Rotation paths and how fast each direction turns (degrees a step):
Each turn is a multiple of 5 degrees from 10 to 175, or 0.
Each row of a path follows its step; steps can be skipped.

step 1: [ 13.2   2.7 -20.2 -15.8   6.4  23.5   0.8   6.2 -27.3   3.4  -0.4  26.4
 -21.8 -14.9 -13.3  -0.3 -26.5 -15.8 -20.4  19.5   4.9  -6.3   3.6  17.0
  21.0  25.2  21.9  37.2  -3.8   9.8   0.3   9.8   4.9  34.0  23.0  25.0
   8.5 -12.9 -18.9  14.7  -1.1]
step 2: [ 29.2   6.2 -12.0 -13.4 -34.0   3.8 -15.9  -6.6 -19.4  -6.0  -8.7  10.2
 -23.5  11.6  -5.4   1.3  10.2   9.0   8.7 -30.4   4.3 -17.2  22.2  33.2
   2.2 -26.1  -3.0  -3.3  11.9  -3.2  -5.6 -12.0  12.8  -7.9  16.4  39.4
  -4.8   4.8  14.6  18.7 -36.0]
step 4: [-60.7 -33.1 -11.3  -2.5  16.0  -4.6  -6.6 -25.7  -4.1 -22.5   0.5   2.7
   9.3 -13.7   8.3  23.2  13.6  -4.2  19.7 -23.7   8.8  -5.6 -17.1 -19.0
  -0.2  15.3  -1.1  -0.4  19.8  13.1  -4.8  -5.4  11.5 -10.4  25.4 -10.4
   8.4  -5.4   6.0  20.6  20.4]
step 5: [-21.6  17.6  -1.8  48.8   1.7  25.2  18.8  -2.1 -19.1  17.9  27.3   7.4
  12.3   1.8   5.0  -5.6  29.1  -6.0   5.1  -1.4 -16.0 -18.7 -11.8  -2.4
  -7.2   8.3  11.1  11.8 -10.5 -12.1  -0.3  21.2  26.9  13.8  28.6   2.0
  15.5 -37.1  15.2 -20.5  -2.3]
step 6: [ 15.5  14.4  39.8  38.6  16.7   4.4 -30.6 -14.7  -2.4   4.2 -13.4   6.7
  -1.8  24.3  -2.8 -20.8  -0.6   4.1  10.8   0.2  -9.4 -15.5   3.9   9.5
   4.0   3.4  36.1   6.7  15.5 -26.0   1.6 -10.7  -4.4   3.6 -17.0  -9.5
  -9.7  12.6  44.8  -1.7   5.3]
step 7: [ 17.2   9.0 -19.8   4.1  12.6 -15.8  -6.6  41.4  15.0  15.8 -17.2  -7.8
   9.3  17.7  -2.2   8.6  -2.0 -12.7  -9.8  43.9  13.3  -2.9 -12.4  -0.7
  -4.4  23.5  -8.1 -16.2  20.2  13.4  23.1  -6.8 -18.1 -23.0 -13.0  -0.3
  15.3  -2.4  42.6  20.4   6.9]
step 8: [ -5.9  -6.7 -12.6 -15.6  23.1 -43.4 -25.0  20.2  14.1   8.9  -9.5  -9.6
 -19.1  13.7   9.7 -18.0   5.4  15.9   6.7   7.6   7.2  -8.0 -30.9   5.6
   4.2  16.5  16.3 -22.5 -17.9  -3.7   3.7  -8.8  13.8 -10.9  28.6  -0.4
   5.8 -14.1 -50.4  14.1  -1.8]
step 9: [ -6.8  20.5   4.1   9.5  -5.9  15.6  18.3  22.6   4.5  19.7  15.6   4.3
  10.6  -5.2 -23.4   7.4 -18.6   1.6  20.3 -21.6   0.9   9.4 -17.0  -5.5
  24.1 -14.0   0.4 -24.3  11.5 -33.0  -2.6 -14.1   2.2 -15.6  -2.5  -5.3
 -16.0 -19.1 -44.3  -3.9 -41.8]
step 11: [  2.4  -5.6  -5.4 -26.1 -20.6  20.5 -13.2  25.5  -1.7   8.9 -25.9   8.1
   6.3  -7.4   6.5   9.4  -1.5 -34.4   5.4  -0.9  24.9  19.1  17.3  -2.8
  -3.7 -10.0  13.3  40.7  -8.7   8.0  -9.5  30.6  26.2 -37.9   2.5   6.3
  -0.5  -0.4  10.5   6.3  25.6]
step 12: [ -5.6 -13.8  -0.1  -3.8 -14.6 -29.1  11.4 -19.2 -42.5  39.9  -2.5  16.3
 -32.5   3.2  -0.9 -21.1   6.9  10.0 -11.0  -4.8  18.4  30.8  20.3  17.2
 -23.4   2.7   5.6  -0.8 -26.3  13.2 -11.0   3.3   4.3 -13.1  11.0  -9.0
 -17.5 -16.6   6.5  -0.1 -11.8]
[ -4.2 -10.7 -12.2   2.4   3.2   7.3   4.4  -0.3   2.5  -9.7  -2.5   6.6
   4.7   4.6  -3.1 -11.9 -15.5   0.4   3.6   6.9  -1.8   3.0  -4.4   7.2
  -8.5   5.8  -4.6   1.8  13.6   6.1   1.5   0.7   0.8  -1.1  -1.2   2.5
   3.8   2.0  -1.0  -1.9   2.9] => 115
[ -3.2  -1.5  -2.8 -13.3  -9.0   4.8   6.4   3.1  -1.5  -3.0  -3.2  10.1
   9.5   0.6  -3.2  -2.7   3.6   4.7 -10.7  -8.2  -5.1  -7.2   8.2  -2.3
  -0.9   2.0  12.9   2.3  -1.1  11.2   4.6  -2.1  -0.5  -5.5   3.5  -6.5
  -8.7   0.9  -2.3   2.3  -6.4] => 40
[  4.4   7.7  -1.0   1.4   1.3   0.0  -7.1  16.3  -3.5  -1.9 -10.4  -7.6
   5.6  -6.5  -4.6  -8.6   0.4  -0.1   1.4   1.9   0.6  -3.1  -6.5   0.8
  -2.1   5.6   3.1  -2.0  -2.0  -6.6   1.1  -6.2  -8.8  -6.4  -6.3 -11.6
   6.1  -0.5 -12.2  -7.7  -2.2] => 35
[  0.2   4.2 -13.9   8.3  -6.9   3.7   5.8  -2.8  -8.6   6.1   7.0 -13.0
   5.0   2.4  -3.5   5.4  -6.3   2.4   0.0  -5.4   6.5  -1.1   3.9   0.1
  -0.4  -8.5  -2.7  -3.9  -0.4   1.0  12.1  -2.8  -6.7 -14.9   3.6   1.3
   2.8  -1.0   5.4  -0.2   2.6] => 155
[  9.9   4.6   3.4  -3.9   0.0  11.1   7.1  13.6   7.2   3.5  11.1   2.3
   0.4  -1.3  -6.0   3.6   4.2   3.0  -3.9   3.6   2.4   3.0   1.2  -3.3
   1.7   5.4 -15.4   7.8   6.7   1.2  -0.7  -1.2   5.5  -2.0   2.8  -5.5
  -1.7 -13.3   3.2  -3.1   3.6] => 170
[  0.6   4.1   4.4   0.6  -5.7   0.5  -6.3   5.6   1.8   4.0  11.7   0.1
 -13.0   0.5  -3.7  -7.2   4.5 -11.7  -1.5  -6.1  -4.5  11.1   5.1   5.4
  -2.8   4.6   8.6  -5.1   7.0  10.0  10.4  -0.4  -2.3   3.0  -0.1  -0.5
  10.0   6.0  -0.5   1.4   5.0] => 65

step 0: [ 14.8  -0.6  11.0  -2.3 -10.8   7.0 -25.0  41.5 -32.1  -1.2 -12.1 -10.7
   4.8   2.2  24.6   5.2 -20.9  -3.2  -0.1  -6.6  -3.9   3.5 -12.3 -15.0
   5.6  -5.7  23.5 -31.2  41.0 -11.9 -19.7  -4.6  27.5  20.6 -41.4  21.9
  -5.1  -2.3  -6.6   0.6  15.7]
step 1: [  4.5  -9.4  36.1   5.2  14.0 -11.9 -18.9   9.8  22.6  -9.3   2.0 -23.0
  19.0  -6.5   4.0 -10.9  14.2  -7.5  35.9  22.7 -19.6  -7.2  -6.9 -14.1
  17.3  -2.0  47.3 -27.8  21.0 -15.8 -15.1 -15.2 -13.3   9.0 -28.0  20.7
 -20.5  -3.9   4.3  -6.7 -16.4]
step 2: [  2.7 -38.9  13.8 -34.7 -19.5   1.4  -0.8  31.3  -0.4 -30.7 -17.4   3.7
  -3.9  -4.9  -4.5   5.0   2.2   4.1  20.6  20.2  11.4  22.9 -24.0 -12.8
  30.2 -14.0   5.5 -37.1   8.8   3.3  -4.6 -25.4 -19.8   3.6   5.7  23.2
  -3.6   4.6  19.1  -9.5 -19.7]
step 3: [ 27.3 -24.3  14.0  -8.0 -36.7  -7.7   3.0  32.2 -19.1   0.7 -14.3  14.2
   5.7   3.0   2.6   6.8  -3.0 -16.8  19.8  -2.0  20.1   9.7   5.6  -6.9
 -25.9 -14.4  15.4 -32.9  39.4   1.6 -26.2  -1.1  11.8   3.2 -39.0  -3.2
  19.1  -3.9  10.5   7.3 -13.8]
step 4: [  6.7 -21.3  27.8   2.1   5.1  28.9 -23.4  21.2  -9.3  17.3 -13.1  -8.7
  11.6  -3.6  21.8   6.9  -5.1  -8.8  17.5  15.7  -2.8  11.7  -9.5  19.1
  -6.1   4.8  46.7 -24.7  23.2 -27.8  -6.1 -11.1   0.3  13.0 -24.6  16.2
 -21.5 -36.6  -5.8 -10.8   7.8]
step 5: [-12.4  -6.5  25.3 -24.5 -17.7 -20.8  -8.4  35.5   1.1  -9.2 -13.1 -32.6
 -27.5 -14.2 -10.0  -6.4   8.7  -7.7  14.2  28.7 -25.9  -7.6 -10.6  -0.7
  21.3  -0.6  10.9 -38.7   3.9 -14.3 -15.6  -0.9 -16.4   6.9 -15.3  26.0
 -12.7 -18.5  20.9 -12.7 -11.2]
step 8: [ -5.9  -1.0  15.6 -18.7 -13.0  12.6 -10.6  35.2 -23.1   3.6 -40.5  -4.5
 -13.6 -13.4   3.6   7.8  -2.1 -16.8  11.8  15.8  -5.7   2.7  -7.6  25.4
  16.3  16.2  24.2 -23.2  -3.2   7.4 -28.1  14.2  14.6  10.0 -23.3   3.2
 -17.5 -43.4  10.3 -32.7   3.1]
step 9: [ 17.4   2.8  45.4   2.1  10.2  -9.2 -14.9  39.5  16.4  -6.6 -29.1 -20.1
 -23.9  -8.4  21.1 -13.7   2.3  -4.2  -1.8  12.4 -15.1   2.5  12.3  -6.5
  -7.6  -9.7 -10.4 -34.5  -8.4 -28.6 -27.0   4.5  -0.7  -7.4 -27.7  21.0
   1.3   8.8  18.7 -22.1  -8.8]
step 10: [  2.3 -47.6   7.2  -1.3  18.3   8.7   6.8  17.9  35.9  -1.2 -24.7 -31.8
   8.0  15.9   7.6 -15.0   3.7   1.3  10.9  15.4  12.4  33.7  14.0  -0.4
  17.1 -18.7   4.6  -5.2  10.7  14.5 -11.8  -5.3  -0.4  -3.1 -34.5  28.3
  10.1 -21.7  32.0  -9.4 -10.3]
step 11: [  6.5 -17.8   7.5 -11.7 -25.9  24.3  -9.7  15.2 -13.9 -12.1  -7.8   6.1
  -8.0  20.3  11.5  -8.5   7.7 -12.4  21.3   6.8   3.4  19.2  13.9  18.1
  24.4  15.6   3.7 -36.6   1.6  37.2 -23.2  11.5  28.2  27.1 -27.1   2.4
   9.3  -8.9   8.1 -30.8 -21.9]
[  6.0   4.5 -14.5 -12.2 -11.0   3.5  -4.7   2.4   1.6   1.7  -7.4  -0.5
  -1.3  -7.6  -5.6   1.1  -4.4  -4.8   1.3  10.1 -10.7   5.9  -3.1  -0.2
   6.3   6.8  -7.2   4.1  -0.7   6.7   0.6   3.8  -4.9  12.9  -1.0   1.0
   1.9   3.2   2.6   5.0   2.9] => 125
[  1.9  -6.3   1.3  -8.7   5.7   5.3  -4.4  -2.2  -8.0   3.0   8.7 -10.5
   5.2  11.7  -3.7   4.3  -4.6  -2.6  -2.1  -3.1   6.5   5.2   5.5   3.0
  -6.0   0.5  -4.1   7.4  14.5   5.4  -0.3   8.8   6.0   7.9  -6.6   0.7
   4.9  -3.5  -8.4   3.2  -0.9] => 100
[-12.3   7.0  -0.5  -3.3   9.4  -1.2  -3.3  -4.2  -4.2   1.4  -1.9 -12.2
  -6.2   2.0   2.9  -6.6  -7.8   2.4  -2.9  11.2  -6.0  -1.7   0.4 -14.4
  -4.6  -2.7  -0.9   1.8  -0.4 -11.2  -1.4  -8.7  -0.8   5.3  -8.5  -4.3
  -1.4  -1.4   1.4  -5.0   7.6] => 85
[ 10.3   6.3   6.9   1.3   1.2   5.3   0.1   0.1   4.5  -0.5   1.1   1.8
   7.5  -6.2   7.9  -3.4  -7.1   0.0   4.0  10.4   2.2  -2.0  14.9  -6.1
  -2.6   8.8   2.3  -4.3   4.7  -1.2  -5.2  10.1  -3.9  -7.7   0.9 -11.5
   0.0  10.5  -6.6   1.8   2.5] => 130
[ -2.9   7.8   3.8   7.5 -11.3   0.9  -4.8  -1.4  -0.7   2.7  12.8  -1.4
  -6.2   7.4   2.6  -1.9   2.6  -4.1   3.8  -1.5 -10.1   1.0   2.6   1.3
  -2.7  -3.2 -11.4 -15.5  -1.6  -5.1   6.8   2.7  -3.1   4.0  -3.2   1.7
  10.6   5.9  -3.2  -0.1 -10.2] => 170
[ 14.0   4.7   7.1   8.5   0.1  -7.4  -1.3   2.9   3.9  -6.1   0.2   6.6
   1.6   4.0  -1.9  -1.1   7.3  -7.3   2.3  -1.3  -4.7   6.2  -2.8  -2.8
 -17.4   0.8  -2.2  10.5  -0.1  -1.6  -1.5  -3.9   3.3   9.1  -3.3   5.6
  -2.6   5.6   0.0  -5.5  11.6] => 125
